0: [124 130 123 127 101 140 144 139 109 121 119 119 116 122 150 107]
1: [124 113 169 111 132 138 105 146 134 119 105 127 161 135 105 126]
2: [133 159  83 113 131 113 141 116 123 153 127 138 128 123 184 137]
3: [ 70  69 191 167 116 153  98 140 108  95 128 131  97 130  24  92]
4: [108  99 162 124 140 128  99 131 119 107 117 138 134 127  52 121]
5: [125  88 162 137 131 139 127 134 123 112 135 114 115 130  50 117]
6: [ 87 117  99 105 127  90 123 123 122 114 122 141 114 120  95 138]
7: [153  97 173 150 117 149 131 148 101 110 132 113 127 107 106 103]
8: [135 151  51 155 119  95 139 117 145 185 178 141 143 135 201 150]
9: [ 93  86 172 119 129 131 103 129 108  99 108 140 129 132  22 109]
10: [135 126 147 152 150 149 119 113 114 141 129 156 139 129 125 114]
11: [ 86  69 134 139  89 136 106 154 140 147 147 104 144 170 103 131]
12: [148 123 155 152 167 102  98 133 118 136 122 181 146  77 168 127]
13: [153 145 132 133 131 134 113 137 133 139 115 149 162 123 203 117]
14: [154  87 156 132 136 127  86 158 150 129 114 131 172  82 172 125]
15: [135 159 169 157 213 123  91 115 133 129 129 184 163  80 100 133]
16: [135 126 140 141 110 147 121 149 109 126 119 124 110 151 150 118]
17: [134  84 161 131 123 138 122 133 131 110 136 105 110 133  59 116]
18: [130 116 131 114 146 120 111 127 131 134 128 133 147 109 129 128]
19: [ 87 104 185 161 164 141 105 125 118 123 127 165 144 132  50 127]
20: [133 153  80 134  73 111 156  79 117 121 148 106  79 148 133 128]
21: [ 94 104 148 113  68 151 134 132 122 107 131  75 126 171  85 105]
22: [154 144 136 133 134 134 109 136 138 141 114 148 169 119 206 116]
23: [109 122 126 149 116 133 170  92  79 130 140 121  76 143  58 123]
24: [119 122 180 153 161 128 106 125 126 122 118 157 154 119  91 118]
25: [133 170  94 133 121 128 135 113 125 151 118 150 120 147 210 128]
26: [106  76 232 129 188 134  58 163 131  97  99 172 145  90  52 110]
27: [125 114 103 105  65 135 147 135 128 123 124  78 106 150 148 114]
28: [126  97 159 104 174  97  92 118 176 136 133 142 174 102  85 186]
29: [156  97 152 116 119 151 129 128 133 105 130  92 118 108 121 111]
30: [104 107 129 146 118 109 122 150 119 125 139 131 128 132  89 136]
31: [126 147  99  95 135 121 129 116 175 144 124 108 153 152 121 183]
32: [134 133  87 115 116 115 135 127 170 135 157  93 141 132 125 173]
33: [132 149  97 182 152  94 128 116 131 163 158 161 128 113 155 138]
34: [185 146 150 155 167 129 140 111 138 128 140 129 122  71 162 118]
35: [112  86 213 148 155 153 114 155 102  96  96 145  90 122  53 127]
36: [133 123 136 136 147 126 112 138 128 126 125 143 143 105 137 130]
37: [109 128 111 111  90 129 151 142  99 123 121 110 109 128 124 106]
38: [105 117 139 133 100 153 122 145 103 124 100 121  84 156 141  98]
39: [143 126 106 100 137 106 116 125 175 134 143 118 147 120 151 166]
40: [118  78 174 122 129 135 129 136 124  93 131 110 110 121  23 114]
41: [136 156  67 120  62 107 168  84 115 127 146  95  87 151 145 128]
42: [111 146 100 126  95 140 151 118  98 131 128 121  98 162 129 115]
43: [ 80 119 132 124 167 105 114  92  85 100 112 168  97  98   0 134]
44: [152 116 123 108 100 121 121 151 157 124 132 103 148 105 199 122]
45: [183 153 143 118 168 136 125 141 158 120 113 144 149 100 180 148]
46: [108 107 139 108  62 152 137 134 127 105 130  72 124 175 102 114]
47: [160  89 158 130 141 124  85 161 160 126 118 126 182  74 179 126]
48: [125 149 110 151 135 137 132 123 106 137 128 154 109 119 137 115]
49: [149 131 123 166 148 140 141 114 118 140 162 125 103 105 106 122]
50: [110 160 116 149 153 125 130 115  99 131 120 161 128 114  85 125]
51: [139 167  66 109  87 130 164 111 142 154 118 114 121 171 240 149]
52: [144 142 134 132 102 145 133 132 143 123 120 120 130 158 187 122]
53: [119 119 137 133 136 130 123 137 112 122 128 127 122 113  85 110]
54: [126 118 128 105 101 125 158 131 121  99 117 101 102 117 126 109]
55: [162 156 137 164 125 151 135 129 112 138 114 159 125 138 214 102]
56: [129  90 180 134 114 159 127 158  84  95 121 118 117 129  58  88]
57: [111 134  74  96  98 124 150 122 113 126 121 113 101 142 166 114]
58: [138 141  80 150 142  92 114 129 178 185 170 140 189 107 219 168]
59: [157 121 142 134 136 128 127 145 168 129 141 100 134 122 156 143]
60: [142 130 164 161 124 160 135 137 115 118 109 140 102 143 123 106]
61: [110 109 142 151 122 120  96 136 108 128 128 146 121 129  73 124]
62: [100 111 122 133 111 105 129 154 125 125 132 126 121 138 106 141]
63: [118 140 109 103 146 123 125 120 174 146 118 109 154 147 114 184]
64: [108 123 116 118 119 138 141 114 127 115 142 104  98 130  52 124]
65: [103 148 112 122 120 131 138 119 130 122 128 123 100 158 105 130]
66: [153 173  52 114 134 113 153 111 161 172 144 120 159 134 227 170]
67: [164 116 146  95 226  83  82 126 229 159 142 162 242  54 178 216]
68: [115 112 148 140 119 139 124 128 103 115 123 130 114 143  83 110]
69: [126 149 103  96 146  97 135 108 126 111 121 143 113 114  82 151]
70: [153 156 119 102 201  92 124  92 188 151 128 152 177  95 143 190]
71: [159 165  79 103 145 121 185  96 178 140 129 102 124 132 168 174]
72: [103 144 120 126 112 138 138 123 134 119 129 114 100 164 101 124]
73: [123 126 148 113 157 116 107 129 153 131 107 147 162 128 110 159]
74: [119 100 149 124  57 174 137 136 127 123 114  74 108 206 120 113]

[145 134 112  99 140 112 122 125 164 137 141 123 157 126 163 159] 39 59 31 32 18
[132 134 166 159 131 158 134 140 111 123 109 140 106 142 115 104] 60 68 16 10 53
[102 117 136 133  98 157 124 149 104 128 101 120  85 157 149  99] 38 16 0 37 42
[110 124 115 119 120 138 147 115 128 112 146 101  98 123  63 121] 64 72 65 53 68
[115 124 139 144 114 137 128 122 103 117 124 133 116 143  99 106] 68 53 61 72 60
[127 151 107  95 149  96 135 110 123 108 117 149 111 114  83 151] 69 6 50 65 53
[121 117 165 113 132 132 103 144 136 119 110 129 165 133 102 126] 1 73 18 24 36
[152 133 131 134 116 135 143 137 165 121 148  98 129 128 158 124] 59 52 44 0 29
[147 145 101  75 139 108 151 126 154 112 125 122 136 106 148 150] 39 2 32 18 31
[154 113 147 133 122 130 128 149 168 125 136  97 132 131 158 140] 59 44 52 29 39
[147 172  40 111 128  95 151  99 183 174 154 116 169 127 220 179] 66 8 58 71 51
[105 163  72  98 128  98 131 111 147 145 130 138 122 153 167 151] 2 25 57 31 39
[131 134 141 138 150 144 124 118 114 140 124 151 141 130 128 117] 10 36 48 18 53
[149 146  88 109 143 114 148 105 138 158 137 134 129 144 163 152] 2 71 39 25 31
[134 169 158 159 204 124 103 117 127 130 129 182 158  84 105 133] 15 24 12 50 10
[121 150  97 119  97 137 151 115 107 136 125 121 108 160 147 122] 42 57 0 37 65
[124 119  94  99  70 128 152 132 125 127 122  83 109 153 157 121] 27 57 37 54 0
[118 154 120 147 144 118 139 138  85 134 120 169 108 104 148  90] 48 50 0 10 36
[154 136 131  98 199  97 118 104 186 145 127 149 173  95 136 190] 70 28 39 73 63
[121 147 111 143 138 133 130 127 106 137 123 155 114 118 143 120] 48 36 10 0 50
[ 82 125 130 128 171 104 117  96  84 100 106 169  91  92   0 131] 43 9 4 50 19
[159  93 199 161 145 151 107 154 126 122 138 110 123 103 106 109] 7 29 17 5 24
[122 117 139 129 129 131 123 139 114 116 126 124 122 116  85 107] 53 68 61 30 5
[154 130 134 173 148 145 135 111 129 132 163 123 115  99 116 116] 49 10 34 48 36
[142 151  96 112 150 113 142 115 135 149 138 140 131 136 145 144] 2 39 18 48 31
[125 138 119 103  80 131 145 129 132 131 117  99 119 166 152 121] 27 52 42 0 57
[121 112 137 156 114 137 166  99  71 113 136 114  66 130  35 114] 23 64 68 5 17
[133  87 181 138 109 162 125 161  79  91 122 117 115 127  56  88] 56 7 5 17 40
[145 135 104 128  89 146 146 117 122 133 138 112 118 157 185 125] 52 0 57 27 42
[149 141 107 128 178  97 117 108 162 162 140 159 175  98 169 175] 70 39 58 33 45
[135 135  84 147 141  92 114 125 173 180 167 141 181 110 209 166] 58 8 66 39 33
[133 131 102 112 156  97 124 110 154 156 142 143 155 128 153 167] 39 31 63 18 2
[118 108 150 130  61 173 140 140 122 120 115  77 107 195 122 105] 74 46 21 27 38
[ 83 126 134 131 181 109 111  93  78 105 105 178  94  86   0 129] 43 9 50 4 19
[151 122 112 110  98 123 122 143 159 127 138 102 148 116 213 126] 44 52 13 59 22
[110 122 133 151 129 111  95 128 106 131 134 155 125 124  80 130] 61 30 53 68 50
[112 134  74  96 100 126 147 130 114 126 121 115 103 141 167 112] 57 37 42 0 27
